(in the rows, 128 means zero)
Each path below is one point turned by a fixed rotation once a step. After each direction that follows a path, write how fast that rotation turns it, in deg/step (0 if it stays still).
Each turn is a multiple of 5 degrees from 10 to 175, or 0.
Each row of a path follows its step; steps can be skipped.
path 1
step 2: [131 132 120 140 130 138 132 128 124 131 121 126 127 123 125 122 126 134
 128 131 127 137 129 126 136 126 127 127 119 123 136 132 128 123 130 119
 123 122 124 132 141 117 126 136 110]
step 5: [137 126 125 123 137 136 125 138 121 129 130 130 117 123 122 135 120 129
 131 124 134 133 113 127 126 130 124 131 118 126 132 137 123 130 139 128
 131 123 118 125 133 126 122 134 123]
step 11: [125 124 129 132 136 135 127 136 136 145 129 135 127 126 134 125 124 125
 133 133 136 138 127 120 131 130 128 129 123 129 122 125 134 123 129 134
 122 120 115 131 134 132 138 138 121]
step 13: [132 120 129 139 133 140 129 135 130 129 130 131 120 127 122 128 140 129
 132 119 130 129 124 121 124 121 139 122 125 118 125 136 132 136 125 125
 134 116 124 122 140 126 120 127 131]
step 19: [121 125 115 131 123 131 121 128 145 139 131 136 125 129 136 125 134 129
 125 125 136 139 127 132 136 124 133 122 133 118 128 127 121 130 128 125
 123 119 127 133 131 118 125 129 124]
step 20: [128 129 132 128 141 140 128 127 129 127 132 129 125 118 119 125 125 124
 126 134 125 130 125 125 131 125 130 125 122 112 123 123 133 127 118 140
 127 124 124 130 143 121 119 130 122]
step 21: [139 127 121 127 131 132 142 138 125 133 130 133 126 127 127 135 135 127
 134 126 123 132 123 120 127 123 126 124 120 123 130 129 126 133 139 125
 123 113 126 132 133 123 141 129 117]
step 22: [126 124 130 122 125 143 125 137 140 127 123 141 119 122 133 125 132 135
 133 123 126 128 119 135 131 133 131 120 123 128 127 131 134 125 132 123
 116 130 117 126 131 122 120 124 130]
step 26: [128 127 129 134 133 133 125 131 138 133 120 122 117 121 128 124 142 129
 127 113 134 128 115 126 130 122 134 137 132 116 123 123 129 122 125 130
 126 115 125 125 128 123 131 129 126]
[126 128 127 131 127 130 123 130 127 124 128 127 124 128 129 126 129 130
 131 126 129 128 124 130 126 131 130 129 128 130 131 129 125 128 128 126
 128 128 128 128 128 129 131 125 128]
85
[127 126 130 129 127 130 127 129 129 131 133 134 130 129 131 125 126 129
 128 129 129 129 126 127 126 125 128 127 130 129 130 127 126 129 133 127
 128 128 128 130 127 130 128 129 131]
135
[124 128 125 124 129 128 127 126 126 129 128 127 130 128 126 131 128 125
 127 129 128 127 126 128 128 130 124 128 127 126 127 126 123 131 132 125
 131 127 126 128 127 130 129 127 127]
160
[129 130 129 127 128 127 129 131 128 127 126 129 127 132 125 128 130 125
 124 129 129 125 126 131 129 127 129 130 130 127 129 133 128 128 129 127
 128 130 125 126 126 130 128 132 131]
40
path 2
step 0: [126 144 129 119 124 129 127 132 135 129 113 137 127 120 129 133 126 125
 134 127 126 132 130 126 125 132 118 125 120 122 138 114 139 126 122 140
 125 120 143 128 133 134 121 137 124]
step 2: [124 129 126 141 121 131 138 128 134 134 133 122 128 130 128 133 136 132
 141 122 128 133 131 122 114 118 133 117 130 123 130 141 134 124 122 126
 123 114 129 133 132 134 140 141 122]
step 7: [137 123 121 131 131 128 123 139 130 141 120 131 126 119 120 131 125 133
 135 131 142 127 135 129 117 121 123 112 123 135 138 134 136 122 123 130
 126 131 132 130 120 145 128 129 124]
step 9: [133 136 130 137 123 119 135 128 126 133 143 122 123 118 127 132 137 125
 120 129 134 114 126 119 126 128 143 113 126 131 135 131 124 138 124 121
 123 116 132 124 126 123 124 130 134]
step 10: [132 127 124 141 116 123 139 134 136 123 129 124 129 123 128 127 116 132
 138 126 144 120 129 109 125 124 132 126 131 119 124 129 132 126 122 119
 125 127 136 118 116 131 130 123 129]
step 11: [137 130 128 119 129 123 132 134 132 129 116 121 122 126 128 129 128 107
 140 133 127 114 128 117 128 131 132 132 126 122 118 120 130 124 125 126
 128 133 141 124 127 134 114 131 123]
step 14: [130 133 112 135 134 120 129 126 129 134 120 119 126 115 147 128 144 125
 131 132 123 128 128 126 131 123 130 119 129 131 133 132 132 125 134 130
 122 129 137 120 122 136 116 131 137]
step 24: [134 109 121 133 122 122 130 131 131 130 115 135 128 125 126 113 126 120
 141 129 132 115 130 130 127 126 131 122 135 131 131 122 136 124 121 132
 121 133 120 139 130 127 139 139 123]
step 28: [132 122 127 120 125 121 152 127 140 130 125 125 125 131 131 127 135 122
 123 123 134 126 136 114 126 126 127 129 123 121 127 128 132 138 127 138
 115 128 139 136 134 129 122 121 136]
[128 129 130 128 127 131 125 133 127 132 127 126 127 126 128 129 128 129
 130 129 128 128 127 125 130 127 128 126 127 127 129 131 128 128 128 124
 128 123 129 127 128 126 124 126 124]
10
[128 131 126 124 128 127 130 128 124 126 127 127 131 132 129 130 131 124
 130 130 125 129 130 126 130 127 126 127 131 128 131 127 128 129 129 128
 126 128 129 126 128 128 129 128 127]
130
[130 125 130 123 131 126 129 128 128 130 126 128 129 128 124 125 129 127
 129 125 129 127 128 126 128 126 129 131 125 129 128 133 128 129 130 128
 128 130 128 129 129 131 130 129 124]
85
[128 130 128 127 126 127 124 126 128 131 127 129 126 126 128 132 127 127
 129 127 128 129 128 128 128 125 126 130 128 130 132 127 129 124 130 128
 130 133 129 131 131 128 129 125 130]
55
[126 125 129 129 126 130 129 128 125 132 129 132 129 131 129 130 127 127
 130 129 126 126 127 131 128 127 126 125 127 130 127 132 130 129 131 128
 125 130 129 129 128 129 127 131 130]
65
